Each named move below is a turn or a mirror, shown by a few rows before and after it. Which moves, in which order, take the first row of each later pair to the second? The first pair is answered.
K (before |-> after):
[-58 -16  11   7  38  -8  25  15   8   5  23 -26  69] |-> [-37   2  21   0  47  -1  35  -5  13  24  17 -36  71]
[ 43  -2 -16  -4 -36  13  -1 -24  19  15  -8 -14 -14] |-> [  3 -34 -28  -2 -42   2 -14  14   5 -17   2   2 -16]
[  3  -4   7  -7 -20  36 -16 -31  21 -17 -23 -34   7] |-> [-17 -23  -1  -2 -25  28 -27 -12  16 -37 -15 -26   5]
[-14  -2 -18  12 -19 -22   5 -20  27 -52  23 -23 -31] |-> [ 11  14  -9  10 -16 -14  20 -44  35 -29  17 -36 -29]
N (before |-> after):
[ -6 -16 -11 -25 -10  -8 -38  -1 -41 -39  -8   5 -21] |-> [ -9 -17  23 -38   1  -4 -20  -1 -49  -2  -7  20   5]
[-20 -31  -1 -20  -3 -30  10  13 -34  -6 -13  -7  -7] |-> [-14 -35 -12 -15  -8 -25  -2   6 -31 -18 -15 -11 -17]
[ 45 -17  28  -9  -5  -8 -42 -38 -13   2  -4 -10  11] |-> [  4   3  31 -35  10 -38  10  -6  -8  24   6 -18  46]
[-29 -43   0   7 -24  13 -42  34 -28 -31   4  45  -8] |-> [-44 -37  24  -3 -13   6 -17  38 -33  -3  10  46  21]
M (before |-> after):
[-36 -62  10   6  -4   6 -38  42 -21 -10  22  58  24] |-> [-52 -52 -10   4 -10  -8 -29  55  -4 -32  22  47  16]
[-122  -20  -20  -26  -32  -13  -12   48   26  -32   31   26   31] |-> [-84 -39  56 -36 -14  15 -14  24  -2  35  27  64  60]
[-16  12 -38  18 -16 -11  -9   2  19 -32   3 -17 -26] |-> [-32  27   4  -6   4 -22  39   9  14  26   7  -7  18]
[ -7   3  -5  -6  -7 -11 -19   3  15 -28  -2   0 -22] |-> [-20  15  14 -21   2 -19  13  13  15  -6   0   1   4]
P (before |-> after):
[  3 -15  -1   3  -5  17 -19  -1 -14 -20  14  14 -17] |-> [ 18   7  22 -14   6  16  11 -23  -4  23   3   9   7]
[  8  92   0 -34  16 -31  70 -35  55  38 -17 -65  14] |-> [-36  -6 -77  17 -25 -31 -45  24  27 -98   0 -23 -58]
[ 64   0 -21  78 -24   7 -22 -37  65  23  -4  -4  18] |-> [ 54  11 -38  75 -23  -7 -14 -32  75  19  -7 -12  18]
[-27  -8  33   8  13  22   5  26 -29  27  37  29  10] |-> [-39  22  18  -4  13  -1  36  31 -10  28  32  -2  20]
Now pairs of rows:
Between the rows of a pair lie two moves.
[  5  23  42 -11   8  -5  49   7  -1  44  -2   0  38] |-> [ -6  -3  51  -6   6  -2  32  21 -17  41   5  20  40] | P, M
[ 31  -8  36   4 -16  10  -8 -23 -29  12  -3  39  19] |-> [ 44   2  27   7 -19  12  -8 -42 -19   9 -11  29   4] | M, P
[  2 -32  21  21   2  20 -56  40 -15  28   9  30 -36] |-> [-33  29 -29   3   9 -29   4  58  29   8   8 -33 -27] | P, P
[-50 -12  19 -29  32 -24  62  33  -2  20 -14  35  29] |-> [-34 -47 -35   9   1  -8 -14  28  -9 -64 -15  37 -40] | P, N
[  8 -43  20  -4   7   7  -5   7 -35  -5  -3  43  37] |-> [ 18  19  13 -20  17  -9  47 -16  -5  20 -16  -5  44] | N, K
[-16  70 -14 -27  -4   1  44 -18  31 -21   0 -97  -8] |-> [-89 -37   8 -21 -12   5 -14  64 -34 -56  38   2  10] | M, K
[-38 -10  17 -12  15 -38  14  31 -26  14  12  25  57] |-> [ -7 -43  27   1   6  -4 -33  12 -44   6  10  51  36] | P, M
[ 14 -35 -19  25 -32  23 -37 -31 -32 -62 -40  35 -58] |-> [ -6  60 -41  -5  -9 -27  60 -38  23 -29 -47 -41 -27] | P, P
[-29 -40  51 -35  25  -3  71  46 -21  61  11  20  62] |-> [ -4  21  16 -39  26 -14 102   7  21  55  -4 -45  46] | P, K
[-11   8 -77   6 -23   1 -15  35   3 -56 -25 -38 -35] |-> [ 46   0 -53  17 -22  39 -43 -13  -6 -34 -37 -25 -53] | K, P
[ 55  64  35 -12  37  26  19 -66  19  26   3 -61  -3] |-> [  4 -46  85  -4  34  46 -34   3 -56  17  30  37  25] | K, P
[  4  -2 -26  10 -14   3  19  -1  29 -20  -6 -16 -15] |-> [ 3 -6 16 -1  5  6 35  2 12 25 -6  5 17] | N, N
[ 21  34 -25  -2 -12 -18  31 -28  34  -3  -5 -22  21] |-> [ 30 -31 -14  21 -27  14 -36 -25  -1 -33   3  26  -2] | K, N
[ -6  25 -15 -31  -5 -11  23   6  12  30  17 -10 -26] |-> [ 21  18 -15 -22  -9   6   5 -19   7  28  11  -9 -41] | P, K
[-61  16 -72 -13   0 -43   6  30  33 -20  21 -22   8] |-> [  8  12  41 -22  24  14  14 -25  -2  99   9  23  43] | P, P
[ 64 -23   4  23   1  29 -41 -20  -9   4 -36  14  -6] |-> [-19  -1 -51   3   2 -31   0  47  13 -47 -18 -13   5] | K, M
[ -8 -36 -15  15 -14   3 -36  16 -12 -32   4  30 -21] |-> [-47 -14  -7  -6  -2 -26  12  45  -3 -10  10  22  21] | N, N
[-31  34 -55  28 -32 -41  -1  -1  88 -63 -14 -64 -37] |-> [ -3  60  54  -9   8 -26  69 -29  69  68 -19 -44  43] | K, M
[-30  26  35  -1  24   2  49 -19 -11  26   9  16  16] |-> [-25  46 -21  13  12 -10  40 -24  17 -35   4 -19 -21] | N, K
[ 34   5  26  21 -28  17 -52 -36  10 -54  -3  28 -34] |-> [  4 -19  36  18 -26   9 -58  -6  -8 -60   5  52 -19] | M, P
[ 26 -76   4  32   5  36 -90 -17 -38 -22   2  43 -33] |-> [-13  11 -87  16  -3 -33 -29  -7  35 -74  -8 -56 -45] | K, M
[ 16 -67  36  21  10  29 -33 -35 -27   5 -20  72  -7] |-> [  2  46 -48   0  13 -36  47 -44  54 -23 -33 -42 -13] | P, N
[ 28  97 -14 -28  35  -8  13 -47  41  16  -7 -68  41] |-> [-43  17  48 -41  46 -11   4  30 -27  43  22  27  97] | K, M
[ 30 -12  50   3  28  34 -21 -28   0  59 -17  14  18] |-> [-63 -40   6   3  24 -13 -14  58  -3  -5   8  23  33] | K, N
[ -1  25 -81  -3 -20 -14  -9  14  21 -47 -17 -61 -41] |-> [-35  10 -73 -17 -14 -25   5  44  14 -47 -10 -48 -22] | P, M
[ 18 -23   1  11 -15  22 -47 -39  -5  24   4  12 -20] |-> [-18  11 -48   5 -21 -21 -15 -16  27  -9   6 -32 -26] | P, P
[ 19 -26   8  -3 -31  22 -52  19  -2 -34 -26  17 -25] |-> [ 17  18  52 -35  -5   6  19  12   9  36 -31   6  25] | K, N
[ -3 -35  23  31 -25  16 -40  40 -29 -29  26  55 -16] |-> [-42  -2  40   0  -7 -17  22  67 -21   6  32  40  31] | M, M
[ 43  76 -46   0  -1  -7  42 -43  44  -1 -23 -72 -27] |-> [ 34 -70  28  30 -11  52 -67   0 -52  -4   4  67 -20] | K, P
[ -3  37  33 -20  12 -29  26  -1   7  -2 -17 -23  48] |-> [ 31  45  17  -7   7 -15   7 -34  19 -16 -24 -36  18] | P, K
[ 26 -57  46  -4   4   7  -5  24 -16  19   3  23   1] |-> [-18 -54  16 -11   0 -20   8  61  -6 -12  13  16   4] | N, P
[-52  22 -32 -19 -17 -35  -1  31 -13 -29  -5 -17  -5] |-> [-54  -8  22 -24 -10 -14  -8  41 -44   6   2  28  23] | P, N
[ 33  -4 -75  21  -9   0 -52 -25   7 -53  25 -54 -29] |-> [ 82  -6 -17  19   0  36 -62 -60  -5  -4  21 -33 -25] | K, P
[-50  31 -54  16  23 -59 -35   0 -19 -25 -27 -45 -18] |-> [-77  10 -32   6  32 -62 -29  27 -37 -14 -21 -19   8] | M, P
[ 53 -13  -8 -37  34 -29  27 -17   5  31 -28  19  50] |-> [ 18 -51 -13 -31  31 -30  11  22  -7  10 -13  43  51] | K, P
[ 32  46 -34 -35   8 -21  37 -70  39   4  -5 -46 -20] |-> [-39  33 -36 -50  16 -53  63  -7  29  -1  13 -29  16] | P, M
[  1   7 -12   9  40 -19   1 -54  28  64 -14 -15  26] |-> [  9 -35 -23  34  26   3 -55 -60  11  26 -12  13 -10] | P, N
[-50  10 -28  27  20  -6  -2  23 -14  43  12  -1  36] |-> [ -5  27 -14  29  26  13   6 -14  -8  67   1 -11  30] | P, K
[-48 -13  38 -17  -6  -9  33  16 -57  40 -24  38  56] |-> [  6 -36 -32  31 -42  22 -60 -26 -46 -44 -38  23 -29] | N, N
[ 25  32  28 -21  24 -18  43 -39  -4  44   4  -6  22] |-> [ 57  20 -10   8   0   1 -14 -62   5 -12  -4 -17 -35] | N, N
[ 26  -6  11   8   6  29 -15 -12   0  15  -5  30 -17] |-> [ 17  22 -20   5   0   8  -1 -13  28 -11  -8  -6 -29] | M, K
[-25   7 -24 -17 -10 -37  -6  26  16  -9  -4 -18   4] |-> [ 26 -26  11   0 -13   7 -49  -8  -7  12  -9  14  -8] | M, M
[ 43 -14   3   7 -24   4  -1 -59  22  -5 -26  36 -22] |-> [-29   0 -33 -11 -21 -43  41  -2  39 -33 -13  16   1] | N, P
[-52  20 -40  12 -20 -11  56  36   6 -18  37  10  12] |-> [ 16 -27  -5  40 -35  48 -19  -9 -29 -18  28  50 -25] | M, M
